One turn moves every row onto another: examples first, then more rows asked
Raz: [ 0.13 -3.00  3.67  1.94 -0.82  1.22 -0.37 -1.52 -0.22  0.31 -0.77 -0.90
  1.29  1.18 -1.57 -1.77 -1.21 -1.11  0.08]
boza: [ 2.38 -0.15 -0.30 -1.05  2.67 -1.39  1.33 -1.04 -0.63 -0.21 -1.24  0.50
 -0.33  1.22  1.42  0.91 -1.39 -0.37  0.86]
Bolo: [-0.80  1.25 -1.10 -1.02 -0.21  0.04  0.70 -2.07 -1.07  0.08  1.28  0.99
 -0.95  1.33  0.78  1.17 -3.83 -0.75  1.03]
fak: [-1.70 -0.87  2.04 -1.44 -0.73  2.25 -0.15 -2.09 -0.43  1.16 -0.67 -0.33
 -0.01  1.64 -3.00 -1.97 -0.95  0.04 -1.25]
seb: [ 1.02  1.22  2.52 -1.04 -0.01 -0.18  0.08 -0.63  0.09  0.85 -1.32  3.27
 -0.72 -0.14 -0.96  0.33 -1.07 -2.50 -2.14]
Tilo: [-1.03 -2.46  0.52  0.36  0.85  2.71  1.64 -0.41 -1.06  0.85 -1.87 -1.32
  0.40 -0.05  1.44 -0.17 -2.36  1.00  2.43]
Dazo: [-1.77 -1.21  2.15 -0.99 -0.83  2.21 -0.16 -2.64 -0.82  1.42 -0.52  0.25
  0.81  1.66 -3.02 -1.87 -0.69 -0.31 -0.83]
sug: [-0.13 -0.13  3.30 -1.83 -1.31 -0.53  0.07 -0.25  0.50 -0.64  1.27 -0.05
  0.10  1.78  2.12  0.50 -1.56 -1.20 -0.97]
zitag: [ 2.42 -1.27 -0.42  0.56  1.51 -0.47  1.17 -0.79 -0.23 -0.83 -0.12  1.14
  0.89  0.35  1.46  0.65 -3.41 -0.77  2.36]
kepav: [ 0.43 -3.24  3.70  1.76 -0.55  1.09 -0.17 -1.24  0.47  0.20 -0.97 -1.02
  0.80  0.83 -1.68 -1.74 -2.03 -1.38 -0.53]
takad: [-0.71 -1.71  2.77 -0.36 -0.97  2.00  0.76  1.09  1.44  2.71 -1.09  0.17
  2.44  0.58 -2.34 -0.59  0.00 -1.05  0.17]
mup: [-1.87 -1.41  0.83  0.33 -0.50  3.41  2.12 -2.36 -1.32  1.72 -0.97  0.24
  0.24 -1.11  0.52  1.32 -3.52 -0.64  0.54]
sakuv: [ 1.13 -1.68  1.53 -2.42  1.70 -1.61  0.07  1.32  1.22  0.07 -1.23  1.87
  0.46  1.90  0.02 -1.69 -1.45 -0.83  0.18]
Sazu: [ 0.10  0.27 -0.21 -2.29  0.63 -1.03  1.97 -1.69 -0.05  1.01  1.02  0.75
  0.40  1.41  1.70  2.51 -2.72 -1.50  0.08]
dofu: [-1.17 -1.96  2.68  0.20 -1.10  1.58  0.33  0.69  0.85  2.89 -1.07  0.42
  2.52  1.10 -2.52 -1.01 -0.04 -1.20  0.74]
sir: [ 0.87  2.07 -0.95  0.06  0.44  0.40  1.11  0.91 -0.27  1.64 -0.97  2.28
  0.17 -0.14  0.17  1.83 -1.38 -1.13  2.16]
Nofa: [-1.77 -1.47 -0.24  1.02  0.92  2.13  1.48 -0.02 -0.88  2.76 -3.07  0.89
 -0.76 -0.78 -0.86 -0.12 -3.16 -0.62  1.72]
lunav: [ 0.86  1.41  0.05  0.45  0.93 -1.76  1.09  0.08 -0.10  1.83 -1.20  1.34
 -1.22  0.57  0.74  2.32 -1.98 -2.58  0.41]

Nofa turns into Tilo
dofu turns into Raz
And these:
zitag turns into Bolo
Sazu turns into lunav
takad turns into kepav
seb turns into sakuv

One turn moves every row onto another: examples first, then more rows asked
Bugiv: [ 0.69  0.25 -0.01 -1.25  0.02  1.92 -2.45  2.71 -1.56  0.86 -1.35  2.38
 -2.16]
Kitak: [ 0.02 -0.60  2.15  1.27 -2.47  2.77 -1.87 -1.94 -1.08  0.57 -0.73  2.11
 -0.99]
Lop: [ 2.27  1.09 -0.51 -1.04  0.93  1.88 -1.75  2.61 -1.73  0.12 -1.95  1.65
 -1.46]
pemu: [-0.48  1.48 -1.11 -1.25 -0.86  2.67 -0.47 -0.09 -2.09 -0.35  0.11  0.60
 -1.54]
Kofas: [ 3.78 -0.32  1.58  1.15  0.28  1.97 -2.49  1.15 -0.99  0.36 -3.01  2.21
 -0.71]
badu: [ 3.28  1.24  0.27  1.31 -0.27  2.85 -0.32 -1.77 -1.56 -1.07 -2.05  0.19
  0.18]
Zoto: [ 3.27 -1.65 -1.24  0.87 -2.02 -0.30  0.10  1.52 -1.64 -1.58 -1.48  0.09
  0.40]
tuzu: [ 1.74 -1.46  1.02  3.21  0.77  0.44 -0.11 -0.20 -0.17  0.42  0.23 -0.17
  1.43]
teda: [ 2.52 -0.30  0.69  3.06 -1.38  1.61 -2.76 -2.01  0.18  1.40 -1.59  1.44
 -0.61]
lenu: [-0.96 -1.75  0.70  1.96 -0.01  0.38 -0.68  0.48 -0.21  1.12  1.54  0.36
  0.15]
giru: [ 3.33 -2.53 -0.19  1.57 -2.64 -0.26 -0.46  1.07 -1.40 -1.21 -1.66  0.67
  0.43]
Gok: [ 2.38  0.03  1.97  2.16 -1.56  2.81 -1.30 -2.36 -1.18 -0.16 -1.92  1.30
  0.02]
kuge: [-1.34  0.14  0.66 -0.43 -2.11  2.58 -1.44 -0.79 -1.53  0.52  0.22  1.67
 -1.74]
Lifor: [ 2.08 -0.97  2.21  0.89 -0.62  1.91 -3.15  1.17 -0.91  1.11 -2.36  2.99
 -1.22]
Lofos: [-0.93  0.47 -1.41  0.16 -1.53  1.42 -2.62 -0.15 -0.39  1.72  0.46  1.39
 -2.44]
Bonu: [-0.81 -0.84 -0.42  0.99  0.66  0.38 -0.07  1.23 -0.53  0.64  1.76 -0.28
  0.06]
vube: [ 1.79  2.09 -1.13 -0.41 -0.04  2.86  0.08 -0.56 -2.14 -1.17 -1.10 -0.02
 -0.52]
Taru: [ 0.04 -0.56  0.34  1.87 -2.18  1.44 -3.19 -1.34  0.11  1.99 -0.20  1.95
 -1.70]
mefe: [ 0.79 -2.86 -0.32  0.56 -3.44 -0.44 -0.89  1.68 -1.54 -0.56 -0.44  1.31
 -0.64]
gul: [ 2.05 -3.08  0.35  1.49 -3.39 -0.33 -0.94  1.03 -1.32 -0.74 -1.13  1.27
 -0.05]
fogad: [ 2.11 -1.46 -1.82 -0.01 -2.07 -0.33  0.09  2.14 -1.89 -1.48 -0.80  0.18
 -0.20]
Zon: [ 4.01  1.01 -0.72  2.61 -0.20  1.67 -1.74 -1.68 -0.23  0.52 -1.92  0.32
 -0.33]
Zer: [ 0.65  1.90 -2.90 -0.36 -0.22  1.63 -1.44  0.31 -0.96  0.81  0.05  0.22
 -1.85]
farip: [ 3.05  2.01 -2.49  0.89  0.44  1.64 -1.07 -0.38 -0.77  0.17 -1.15 -0.24
 -0.84]
gik: [ 3.81  0.80  0.10  0.20  1.01  2.04 -1.78  1.83 -1.45  0.00 -2.78  1.53
 -0.69]
Molog: [ 0.20 -2.06  1.50  3.11  0.03  0.33 -0.64 -0.09 -0.01  0.91  0.76  0.31
  0.77]
Rato: [ 1.89 -0.50 -0.14  2.40  1.53  0.53  0.52  0.38 -0.58 -0.05  0.32 -0.99
  1.32]
vamu: [ 0.54 -0.74  1.31 -0.28 -0.75  1.80 -3.10  1.90 -1.02  1.26 -1.59  3.10
 -1.90]
Kufa: [ 0.55 -0.15 -0.92  1.28  1.49  0.42  0.62  1.15 -0.74  0.17  1.15 -0.86
  0.70]
mugi: [ 0.82 -2.06 -1.48 -0.30 -2.77 -0.36 -0.42  2.15 -1.84 -0.93 -0.35  0.76
 -0.70]

gul turns into giru
gik turns into Lop
And these:
Taru turns into teda
kuge turns into Kitak
lenu turns into Molog

One turn moves every row onto another: examples first, then more rows asked
Sufu: [-0.61  0.80  1.71  1.03 -0.14  0.44  1.75 -1.80  1.08  0.72 -0.74 -2.11
 -0.01]
Memef: [ 0.48 -1.81  2.39 -0.94  1.03  1.87 -1.50  0.12  1.09  1.36 -1.22  0.03
 -0.40]
nofaf: [ 1.03 -0.50 -2.45  1.38 -0.84  1.21  1.28 -2.35 -0.87 -0.19  0.41  0.32
 -1.49]
lebeg: [-0.76 -0.20  1.29 -3.11 -0.58 -0.13  2.43 -0.13 -0.27  0.51 -1.14  0.04
  1.12]
pavu: [ 0.00 -1.41 -1.10  0.57  0.26 -1.75 -0.11 -1.25 -2.80  0.31  0.55 -1.60
  0.74]
lom: [-0.19 -1.23 -1.03 -0.02  0.47 -2.48  0.15  0.24 -2.50 -0.31  0.44 -1.32
  0.94]
div: [-1.09  0.41  0.97 -3.07  0.11 -1.03  1.85  0.16 -1.28  0.34 -0.39 -0.27
  0.86]
kige: [ 0.47  1.50 -1.78 -2.11  0.71  0.79 -1.00 -1.42 -0.63 -1.22 -1.91  1.31
 -1.03]
lepad: [ 0.55 -0.59 -2.75  0.93 -1.86  1.37  0.61 -1.45 -1.22 -0.33  0.22  1.55
 -0.71]
riloz: [-0.92 -0.32 -0.29  0.91  0.78  0.39 -2.03  0.73  1.01 -1.11  0.23  2.56
 -1.61]
bito: [ 0.15 -2.09 -0.71  0.23 -0.19 -1.26 -0.27  0.21 -2.96  0.46  0.94 -1.22
  1.26]
suduk: [-1.57 -0.07  1.63 -2.25 -0.40 -0.12  2.24  1.04 -0.61  0.02  0.12 -0.09
  0.77]
vodu: [ 0.57 -1.32  2.28 -1.94  0.50  1.89 -0.42 -0.01  1.05  1.70 -1.55 -0.18
 -1.03]
notaf: [-1.11  0.92  0.07  0.64  0.56  0.91 -1.74  0.32  1.52 -1.74  1.34  1.36
 -1.49]
Zaf: [-0.27  0.60  1.45 -3.18 -1.12 -0.36  1.96  0.10 -0.49  0.22 -0.75  0.34
  0.95]
Buref: [ 0.83 -0.54 -2.59  2.02 -1.15  1.48  0.58 -1.69 -1.31 -0.22  0.24 -0.15
 -1.23]
zeso: [ 0.60 -1.17 -0.83 -0.06  0.83 -2.81 -0.44 -0.15 -2.43  0.14  0.52 -0.89
  0.71]
vobe: [ 2.22 -0.41 -2.35 -1.59 -0.65  0.81 -1.96 -0.51 -0.27  0.70 -0.11 -1.40
  0.47]
Zadug: [ 0.07  0.26 -2.35  1.76 -1.82  1.32  0.24 -2.04 -0.36 -0.56  0.57  0.55
 -1.29]
lis: [ 0.13 -2.30  2.29 -0.47  0.83  2.05  0.05 -0.08  0.88  1.20 -1.48  0.17
 -1.43]
Mivak: [-0.81  0.99 -0.43  0.82  0.22  1.49 -1.68  0.69  1.40 -1.24  0.75  1.92
 -1.35]
dobaz: [ 0.89 -1.86  2.60 -0.73  0.29  2.06 -1.41 -0.29  0.85  0.98 -0.88 -0.62
 -0.77]
Kiro: [-0.66  0.35  0.24  0.51  0.15  0.96 -2.74  0.68  1.85 -0.65  0.44  1.25
 -1.77]
vazop: [-0.61  0.51  1.28  0.59  2.64 -0.57 -1.05 -1.66 -0.36 -0.58 -2.14 -0.15
 -1.22]
kolav: [-0.18  1.17 -0.31 -0.41 -1.06 -0.67 -0.39  0.62  1.21  0.32  1.67 -2.30
  1.39]

vobe turns into kige
lepad turns into riloz
pavu turns into Zadug
And these:
Memef turns into lebeg
nofaf turns into notaf

One turn moves every row onto another: examples first, then more rows asked
fotet: [-0.87  0.86  1.12 -2.16  2.01  1.89  3.53  2.81 -1.32  0.89  1.66 -2.00
 -0.44  1.19  3.27  1.68 -1.05  2.38  0.25 -0.37 -1.35  0.18  1.00 -2.21
 -0.43  0.42 -0.96 -2.22 -1.03]
dorig: [-1.06  0.67  1.48 -2.13  2.57  1.65  3.63  2.02 -1.08  0.95  1.58 -1.78
 -0.08  0.31  2.75  2.20 -1.06  3.72  0.46  0.37 -1.31 -0.30  0.81 -1.83
 -0.70  0.48 -0.57 -3.52 -1.84]
tene: [-0.85  2.05 -0.39 -4.07 -1.00 -0.87  1.34  1.55 -1.09  3.74  1.35 -0.27
 -0.62 -0.20  0.53  0.70 -1.78 -0.94 -0.85  1.22 -2.31 -0.17 -1.24 -2.66
 -0.10 -0.93  0.64 -1.27  3.50]
nele: [-0.81  3.00 -0.33 -4.16 -0.08 -1.33  2.07  2.16 -1.44  3.37  1.21 -0.38
 -0.99 -0.04  1.19 -0.01 -1.82 -1.60 -1.41  0.97 -2.10 -0.38 -0.22 -3.02
  0.54 -0.44  0.32 -1.83  2.43]
Boguk: [ 0.64  0.52  1.19 -3.90  0.71 -2.57 -0.89  0.46 -2.36  2.05  2.45 -1.65
  1.16  0.25  2.57 -0.15 -0.70  0.69  0.50  0.33 -0.60 -0.41  0.11 -1.23
 -0.01 -2.08  0.55 -2.64  2.44]
Tobir: [-0.42  2.47 -0.76 -4.58 -0.70 -0.69  1.35  1.97 -1.29  2.25  2.16 -0.44
 -1.19 -0.31  1.00  0.28 -2.24 -0.74 -1.63  1.28 -2.73  0.22 -0.69 -2.95
  0.29 -0.71  0.82 -1.70  3.35]
kek: [ 0.96 -0.57  3.74 -1.39  0.49 -1.63 -1.84 -1.35 -0.29  0.91  0.90 -2.12
  1.45 -0.42  1.88  1.31 -0.39  1.70  0.25  0.81 -0.09 -0.72 -0.12 -0.33
 -0.59  0.48 -0.80 -4.43 -2.11]
Bobus: [ 0.99  0.88  2.75 -0.49 -1.19  0.71 -0.33  0.42  2.09  1.14  0.18 -1.18
 -1.26 -2.44 -0.18  2.31 -2.24  1.50 -2.46  2.99 -1.25 -0.04 -1.44  0.47
 -0.52  1.80 -0.41 -3.22 -2.67]
rupi: [-0.17  0.77  1.84 -3.69  0.82 -2.75 -0.36  0.29 -2.21  2.74  1.30 -1.36
  1.18  0.56  2.57  0.10 -0.53 -0.04  1.19 -0.08 -0.14 -0.84  0.35 -1.64
  0.05 -1.41 -0.10 -3.18  1.63]
vobol: [ 0.14  2.57  0.14 -2.66 -1.65  1.29  1.43  1.51  1.51  0.94  1.25 -0.32
 -2.39 -1.71 -0.29  1.59 -3.34  0.08 -3.83  2.49 -3.50  0.57 -1.51 -2.01
  0.32  1.56 -0.06 -2.55  0.17]
veges: [ 0.11 -0.20  1.82 -3.03  0.02 -2.31 -1.26  0.38 -2.20  2.99  1.37 -1.80
  1.54  0.39  2.25  0.34 -0.19  0.24  0.94  0.33 -0.58 -0.71 -0.37 -0.84
 -0.27 -1.62  0.52 -1.89  2.25]
ras: [ 1.21 -1.69  3.22 -1.66 -0.56 -0.72 -1.69 -0.47 -0.55  0.65  0.99 -2.10
  1.91 -1.55  2.42  0.37 -1.23  2.51 -0.31  1.43  0.83 -0.79 -0.11  0.53
 -0.15  0.14 -0.79 -3.39 -0.69]
Puz: [-0.37  2.68  0.11 -2.54 -1.67  0.96  1.89  1.57  1.55  2.69  0.59  0.15
 -2.30 -1.98 -0.82  1.85 -2.88 -0.24 -3.04  2.81 -2.95  0.43 -1.95 -1.77
 -0.34  1.19 -0.05 -2.08  0.27]
Megef: [-1.28  1.20  0.95 -2.03  2.14  2.19  3.46  1.17 -0.79  1.31  1.67 -1.15
 -0.02  0.12  2.12  2.07 -1.03  4.06 -0.75 -0.15 -2.01 -0.55 -0.36 -1.96
 -1.18  0.60 -0.69 -3.62 -2.62]
Teban: [ 1.83 -0.53  3.18 -1.61  0.62 -1.65 -2.28 -0.81 -0.41  0.37  1.56 -2.37
  1.32 -0.65  2.03  1.09 -0.90  2.23 -0.57  0.83 -0.13 -0.05 -0.48  0.64
 -0.37 -0.49 -0.40 -4.03 -1.26]
Makip: [-0.94  1.12  0.67 -2.00  1.37  2.74  3.35  2.49 -1.32  1.17  1.39 -1.24
 -0.63  1.59  3.18  1.44 -1.10  2.12 -0.93 -1.28 -2.26  0.24  0.10 -2.53
 -0.90  0.46 -1.18 -1.63 -1.21]
Keb: [-0.39  3.17  0.27 -2.08 -1.33  0.66  2.18  1.76  0.86  1.93  0.63 -0.29
 -2.04 -1.35 -0.43  1.19 -2.50 -0.79 -3.90  2.49 -3.24  0.14 -1.28 -2.42
  0.25  2.25 -0.28 -2.21 -0.51]
foraf: [-0.78  1.38 -0.87 -4.27 -1.41 -0.17  1.90  1.50 -1.12  3.15  1.17 -0.40
 -0.16 -0.99  1.28 -0.23 -2.72 -0.25 -2.01  1.17 -2.03 -0.19 -1.25 -2.43
  0.57 -0.63 -0.32 -1.62  3.91]
Ker: [ 1.15 -0.08  2.37 -0.95 -1.44  1.10 -0.05 -0.11  1.69  0.37  0.54 -1.32
  0.00 -3.09  0.36  1.31 -2.56  2.51 -2.85  3.03 -0.61  0.02 -1.29  0.10
 -0.33  1.95 -1.41 -3.53 -2.06]
Mirig: [-0.02 -0.79  1.20 -3.82 -0.56 -1.52 -0.54  0.47 -2.31  2.42  1.44 -1.65
  1.73 -0.35  2.90 -0.57 -1.45  0.85  0.40  0.25 -0.12 -0.90 -0.22 -1.20
  0.45 -1.39 -0.04 -2.21  3.07]
tatat: [-1.15  1.39  0.54 -2.02  1.27  2.90  3.24  1.50 -0.92  1.33  1.63 -0.62
 -0.39  0.92  2.33  1.64 -0.95  3.27 -1.71 -1.09 -2.61 -0.25 -0.65 -2.30
 -1.19  0.63 -1.21 -2.48 -2.27]
bufil: [ 0.75  0.85  2.84 -0.31 -1.02  0.53 -0.22 -0.21  1.67  0.41  0.34 -1.28
 -0.55 -1.48  0.06  1.90 -1.57  1.22 -2.88  2.32 -1.94 -0.20 -1.15 -0.82
 -0.36  2.77 -0.83 -3.63 -3.39]
botus: [-0.12  1.90 -0.09 -2.58 -1.94  1.54  2.31  1.16  1.37  1.92  0.68 -0.10
 -1.20 -2.60 -0.32  0.77 -3.43  0.67 -4.14  2.97 -2.31  0.43 -1.90 -1.65
  0.16  1.49 -1.15 -2.32  0.74]
tid: [ 1.44  0.73  2.53 -0.87 -0.87  0.67 -0.83 -0.23  1.80 -0.27  0.95 -1.44
 -1.12 -1.94  0.23  2.05 -2.51  1.90 -3.22  2.20 -1.88  0.39 -1.39  0.24
  0.06  1.79 -0.73 -3.89 -2.68]
bukit: [ 1.41 -0.88  3.57 -0.89 -0.16 -1.34 -2.19 -0.25 -0.21  1.36  0.81 -2.46
  1.20 -0.91  1.76  1.38 -0.50  1.73  0.04  1.38  0.24 -0.52 -0.48  0.97
 -0.51 -0.02 -0.16 -3.05 -1.61]

foraf turns into Mirig
Boguk turns into Teban
And these:
tene turns into veges
fotet turns into dorig
nele turns into rupi

